In the rows, 128 means zero.
Rotation paths and how fast each direction turns (degrees each step):
Each turn is a multiple of 5 degrees from 10 to 175, or 0.
Each row of a path follows its step; steps can be skipped.
path 1
step 1: 153 107 172 139 180  91  85  99 121 153 144 106 129 101 130 103  97 141 119 129 123 101 150 114 129 189  92  94 127 123 131 142 131 141 130 141
step 4: 120 120 131 129 174 126  87 112 117 149  93  97 105 133 144 118 121 132 158 146 109 125 150  89 109 163 105  91 118  81 126 146 156 117 106 173
step 5: 134 143 147 123 154 120 126 103  73 109 128 129 139 131 139 165 109 123 140 132 142 167 160 132  79 160  88  89  82 127 127 101 109 112 123 159
step 7: 134 141 105 158 193 113  96 110 130 199  93 111 123  97 142 114 101 123 158 111 109 153 159 123 120 145 120 118 113 137 160 129 150 111 124 140
step 12: 157 111 128 124 146 116 106 144 108 108 124  85 152 169 152 125  67 180 145 135 116 165 113 116  97 151 110 130 154 137 133 165 107 154 145 137
step 13: 178 107 160 150 163 117  83  95 106 149 125 116 169 145 127 126  89 111 149 106  95 134 114 136 103 153 163 110 127 124 148 140 164 141 124 154
step 15: 128 123 136 136 154 123  90  96 108  98 102  88 129 139 107 122  85 132 133 142 130 157 163 120 121 130  84 140 165 125 163 169 122 189 122 111
step 17: 145 141 166 138 162 147 119 123  96  94 118 131 122 157 141 143 132 121 152 162  82 134 191 142 106 151 104  90 105 119 113 121 181 124 130 117
step 18: 125 148 143 132 136 136 122 114 136 113 136 111 128 131 110 115  62 147 137 151 114 149 164  92 103 186  56 102 126 142 153 139 121 122 117 117
141 115 141 139 130 124 122 141 120 126 125 131 139 135 118 121 131 139 132 118 141 125 107 136 128 126 124 139 132 121 133 134 138 129 140 112 -> 25
131 143 129 114 137 128 130 132 133 142 150 134 130 114 127 128 121 147 142 124 136 124 123 138 119 131 124 120 125 131 121 134 112 127 125 117 -> 170
149 119 129 129 122 132 129 126 133 138 140 126 131 126 133 137 149 131 129 140 121 145 126 108 137 131 117 130 137 122 128 134 117 118 134 126 -> 170
116 122 126 126 142 116 124 126 132 122 134 123 123 106 120 133 145 117 125 121 124 130 136 130 134 120 129 126 136 117 123 137 130 149 133 111 -> 55
142 123 112 135 125 124 129 125 115 120 130 134 121 134 112 131 136 137 124 144 136 133 139 136 122 121 145 114 115 134 118 126 125 124 133 118 -> 125
140 138 128 127 138 126 131 134 122 138 111 150 116 126 140 116 130 126 116 127 129 119 133 125 141 138 120 113 129 115 122 130 135 126 125 120 -> 110
path 2
step 1: 116 155 157 119 151 145  77 165 136  82 145 151 123 130 152 109 116 108 149 123 102 158 141 129 155 114 145 150 154 144 131 101 133  97 122 129
step 2: 178 116 127 137 125 148 100 147 116  94  96 134 155 166 132  88 105 150 120 121 141 164 101  95 101 132 159 111  97 142 121 129 126 121 135 135
step 4: 152 115 123 147 121 127 133 109 112  72 103 104 146 134 113  63 129 112 151 116 127 114 125 151 114 106 133 129 115 123  97  86 114 129 155 159
step 5: 115  94  92 150 131 108 108 109 106  99 136 113 125 139 111 120 156 144 140 129 141 163  87 141 108 177  74 153 124 136 147 110 132 144 131 116
step 6: 101 102 112 117 140 131 141 101 119 139 117 172 117 119 103  80 118  99 159 132 108  97 108 148 132 152 121 132 150 123 115  81 154 122 163 149
step 7: 125 126 138 109 112 123  77 104 102 133 137 116 126 142 121 120 148 126 120 121 173 112 113  92 132 158 119 169 168 137 151  84 106 118 162 121
step 10: 174 164 174 153 123 110 151 142 107 109 124 118  98 144 125  97 134 108 143 102 129 123  98 121 119 155 118 145 118 115 149 176 103 105 127 118
step 16: 117 151 120 141 165 141 164 141 130  94 137 129 147 169  99 119 143 129 174 144 155 127 148 137 131 137 121 177 147  92 118 129 152 121 139 162
step 18: 119 173 159 116 140 142 131 142 119 105 147 157 139 122 105 132  82 107 171 126 113 131 130 115 146 160  68 167 146 141 131 126 146 136 148 124
129 125 111 138 144 120 129 140 137 111 126 128 128 131 138 122 132 133 127 119 126 125 118 115 128 109 124 109 124 117 136 115 127 131 123 125 -> 35
120 125 126 124 120 137 110 132 136 131 121 125 126 137 131 132 146 132 116 122 124 130 125 141 153 134 130 131 118 128 138 123 117 147 128 127 -> 175
123 121 136 140 126 112 116 117 142 133 123 138 121 109 128 114 143 129 128 131 135 116 123 126 116 131 130 133 118 128 137 131 123 121 143 122 -> 20
129 143 135 111 135 130 125 118 139 125 122 130 105 132 136 131 117 130 133 138 135 133 125 118 132 125 118 129 105 129 126 128 119 121 121 141 -> 40
134 130 138 118 125 127 133 121 138 124 139 117 119 136 137 113 135 137 132 107 128 113 138 132 133 115 127 146 143 120 124 128 127 121 126 125 -> 120
path 3
step 0: 176 143  88 148 122 104 158 142 159 137 134 147 164 104 147 150  99 158 157 124 141 126 195 178 172 136 131 135 122 151 133 140 163  92 145 128
step 2: 195  94  81  87 166 103 114 102  77 126 137 135 117 118 182  93 109 149 106 129 157 124 123 126 111 169 118 131 137 110 134 117 156 142 114 121
step 4: 106 133  86 133 130 111 101 153 114  95  74 116 120  98  94 112 132  87 155 117 154 106 117  94 120 181 142 124 136 147  84 173 170 105 126 125
step 5: 133 179 115 144  96  91 108  94  76 103 132 152  95 133 138 157 105 121 138 124  84 160 125 131 133 108 148 130 104 140 106 171 182 161  96 135
step 10: 133 149 180 139  98 100 168 111 125 110  92 140 120  85 129 153 147 119 122 140 149 146 121 103 171 192 167 136 132 121 104 132 121 111 180  93
step 12: 133 154 130  75 149  53 123 118 107 105 100 142 125 118 155 143 143 163 159 135 110 151 166 132 132  78 122 153 114 166  95 106 102 152 132 109
step 15: 124 111 115 134 151 110 115 109 147  68 125 121  91  83 199  77 109 116 143 141 137 137  99  78 114 144 121  97 102 115 123 123 139 127  91 114
step 17: 140 194 129 144 118 136  99  98 160  88  55 100 174 121 129 143 161  87 117 168 141 110 135 115 119 135 146 129 115 142 114 145 165 111 132 125
step 19: 118 157 111 106 146 151 145 141 123  99 145 116 160 108 142 182 130 192 139 151 106 156 167 123  78 128  93 132 120 150 154  83 175 122 116 114
130 111 122 118 136 143 114 111 126 125 123 135 134 150 123 139 128 141 136 143 141 134 133 123 125 127 123 139 130 123 128 128 121 126 129 124 -> 65
133 124 116 129 138 119 130 126 110 128 118 136 128 131 126 126 124 114 134 112 129 127 126 133 137 125 102 115 130 124 113 124 118 128 129 113 -> 35
134 125 134 140 136 128 120 118 138 127 127 106 127 117 116 127 123 114 130 125 129 148 127 107 131 122 131 127 133 129 140 122 118 128 123 116 -> 155
144 115 124 124 110 138 116 136 122 133 121 123 123 107 124 131 125 135 129 117 136 132 140 134 130 129 128 130 126 122 124 146 127 148 129 132 -> 10
148 132 144 122 125 130 117 114 110 139 121 121 134 133 128 121 134 123 104 131 118 127 125 135 128 130 130 128 124 122 133 118 134 124 142 127 -> 100
path 4
step 3: 128 135 122 129 129 147  63 131 154 162  99 112  90 127 120 123 136 137 139 105 164  97 105 113  71 147 158  89 138 114 140 114 145 183  92 119
step 4: 129 120 122 122  86 133 116 114 109 137 142 133  59 152 177 129 124  87 157 120 147 172  95 162 137 140 147 117 136 139 118 147 195 115 126 139
step 5: 170 153 121 174 124 110 120 121 100  80 104 160  98 145 138 143 112 114 101 142 138  97 127 160 140 119 114  98 130  72 160  70 151 124 121 120
step 10:  69 138 149 127 158 134 129 100 123 158  98 109 164  86 138 126 137 146 136 128 142  78  97 122 145 138 181 112 169 116 187 127 130 132 106 129
step 13:  77 128 108 128 125 122 147  92  81  88 151 107  86 129 184 141 130 130 123 123 140 135 122 181 154 107  89 110 162 114 147 114 121  97 114 158
step 14: 142 134 106 157 148 126 146 117 136 119 105  85  87 135  95 153 136 169 146 135 150  95 154 134  59 113 107 118 122  94 153  79 123  98 115  96
step 15:  78 132  69  97 102 149 126  96 145 170 144 137 124 159 147 143 155 148 175 164 140 163 109 109 111 104 132 115 108 138 110  96 152 120 145 111
step 17:  86 135 174 156 147 158 136 112 103 142 106 130 133 106 127 155 171 140 128 155  99 128  90 102 118 140 115 116  80  80 148 100 107 167 155 156
step 18: 102  45 159 117 161 149 109 131 112 147 151 113 178 128 101 158 141 108 159 110 160 147  92 134 104 128 142 133 133 120 158 132 149  98 113 114
136 138 109 122 115 112 131 139 128 134 126 121 136 136 119 119 132 114 138 130 134 148 121 123 116 131 145 123 134 122 131 132 128 125 135 128 -> 95
140 129 135 115 111 138 126 110 115 128 143 126 126 135 114 127 136 117 132 115 133 124 129 122 130 125 117 144 137 132 135 122 124 121 133 137 -> 160
115 135 133 123 128 123 145 139 137 126 123 131 109 134 123 143 133 127 122 108 132 125 118 122 142 118 133 122 136 137 137 140 129 125 138 124 -> 120
135 139 111 131 134 134 129 123 127 121 128 131 103 128 132 122 119 123 143 124 137 122 129 144 122 137 117 111 137 138 119 118 126 125 133 124 -> 40
116 129 125 123 111 127 122 134 127 141 120 133 139 136 130 133 110 143 133 120 133 131 128 149 128 139 121 131 130 141 140 134 128 130 123 144 -> 120
122 122 115 132 131 143 131 132 135 130 129 128 142 125 122 129 127 138 145 115 130 121 144 119 123 119 134 135 149 127 126 124 144 139 128 117 -> 90
path 5
step 0: 124 146 136 135  95 154 119 123 140 125 144 182 148 129 156 137 162 125 161 102 101  98 153 118 108 175 135 112 112 127 173 102 154  95 123 150
step 1: 116 120  82 115 147  71 106  93 101 138 132 152 109 128 101 158 132 173 156 150 114 135 148 135 134 142 123 125 121 101 127 116 128 163  95  87
step 3: 142 120 113 113 154 121 103  99 120 183 139 174 138 140 119 179 105 123 132 120 145 151 138 114 130 131 122 143 126 121 146 122  86 119  66  92
step 5: 112 127 121 154 129 111 136 117 128 152  88 178 150 113 155 144 103 128 144 127 126 141 120  98 119 158 139 194 104 158 161 111 120 115  88 104
step 6: 123 100 115 134  77  98 125  94 134 113 116 110 126 131 132 184 113 118  93 148 141 100 147 138 127 142 149 137 128  74 113 172 132 157 149 101
step 9: 120 146  76 130  94  94 172 121 127 123 109 140 102  98 139 125 135 131 185 139 133 127 165  92 130 127 125 117 151 137 164 144 171  96 140 150
step 11: 185 144  97 107 105 131 140 101 143 155 141 102 122 109 119 164 139 103 158 122 156 116 162 121 122  95 137 113 154  98 178 151 148 108 145 123
step 12: 105 123 163  67 153 129 117 130 115 142  99 165 149 121 108 145 122  98 172 101 131 134 159 100 120 147 141 133 112 159 135 121 137 174  96 142
step 14: 104 138 111 106 139 102 143  83 137 130 104 158 169 139 133 149 185 112 163 140 141 139 153  88 113 155 146 142 106 146 101 122 140 154 136 116
130 116 127 127 114 135 124 147 129 129 136 127 122 131 114 126 128 122 125 144 123 132 123 132 121 135 121 129 127 110 146 136 127 141 150 128 -> 160
140 126 128 121 141 131 109 125 132 129 138 128 133 136 125 123 160 132 141 126 123 130 132 135 122 138 129 123 121 125 127 111 132 135 125 119 -> 25
130 120 137 131 128 119 121 149 125 117 113 132 117 136 129 117 120 121 140 111 124 140 142 133 125 122 130 139 121 136 120 122 138 129 136 133 -> 140
129 133 121 135 123 131 129 137 113 116 123 134 132 128 140 139 145 134 137 127 137 119 117 138 131 132 133 138 113 126 120 143 112 133 133 142 -> 45
142 121 127 121 109 122 127 118 131 134 110 120 119 125 122 121 132 143 123 127 142 120 124 150 116 119 124 120 127 121 121 129 135 121 126 129 -> 155
129 134 122 121 126 127 131 138 115 120 122 128 123 107 125 119 121 125 129 135 118 112 122 134 142 141 123 123 112 137 139 118 140 133 115 120 -> 90
path 6
step 0: 110 122 135 131 137 131 118 111 122 112 156 138 161 144  92 172 128  97  99 159 152 103 148 125 120 144  90 135 163 156  51 110 127 115 136 177
step 2: 139 147 151 103 137 137 107 102  95 131 184 165 143 117 143 124  97 121 165 132 136 132 104 120 146 133 142 169 135  96  41 103 125 117 128 153
step 4: 120 149 129 116 103 160 149 116 120 166 185 119 120 131 129 136 147 130 193 126 152 140 172 112 118 125  76 153 138 164  91 114 102 129 112 159
step 5:  78 148 148 106 133 153 127 132 146 182 135 103 116 115 116 160 128 174 163 168 147 132 150 128 129 146  67 116 125 134  80  94 113 128 112 150
step 6:  83 143 174 120 174 119 137 111 133 131 153 115 131  98 130 150 117 138 129 177 140 124 155  92 152 125  98 142  91 114  81  97  88 168 121 150
step 7: 107 123 187 137 185 114 156 105 121 142 134 135 139 144 137 131  92 139 153 184 138  97 146 110 165 148 153 141 124 162  92 101 104 124 139 167
step 8: 147 162 154 175 173 120 162 103 121 119 168 143 111 155 116 140  91 147 189 134 157 138 145  94 142 143 142 132 132 136 116  98 100 108 157 151
step 11: 142 113 132 130 107  98 160 104 142 107 130 157  99 110 117 153 133 112 139 183 143 140 154 150 149 164  81 136  95 171  67 132 129 137 117 165
step 15: 153 153 155 143 108 146 122  74 147 123 166 154 140 151 112 180 125 131 142 104 107 166 120 114 103 146 103 143 146 176  66 105 111 141 117 142
138 137 107 114 126 117 133 141 138 136 134 129 135 134 120 127 127 120 134 127 124 118 143 132 127 126 139 117 134 127 136 113 116 130 138 142 -> 80
135 131 129 125 125 112 127 126 123 125 124 128 137 129 134 147 134 131 120 144 145 118 124 107 144 122 139 124 139 122 130 122 132 122 116 121 -> 60
133 128 129 128 123 143 140 147 115 128 126 133 136 130 144 130 132 118 127 148 114 110 125 144 127 133 125 135 133 130 116 127 131 119 124 127 -> 160
125 132 136 126 139 133 133 131 122 115 129 130 109 126 144 127 135 138 126 140 127 137 147 129 138 127 132 114 121 136 141 121 125 118 145 124 -> 25
148 131 126 127 103 117 122 132 128 136 128 129 118 118 135 128 131 138 148 124 124 137 144 132 132 122 126 139 130 129 125 132 142 125 125 117 -> 55
127 138 118 111 120 129 122 127 115 139 120 142 121 133 138 122 145 125 127 121 143 132 113 129 138 134 120 129 111 130 128 130 116 129 124 137 -> 40
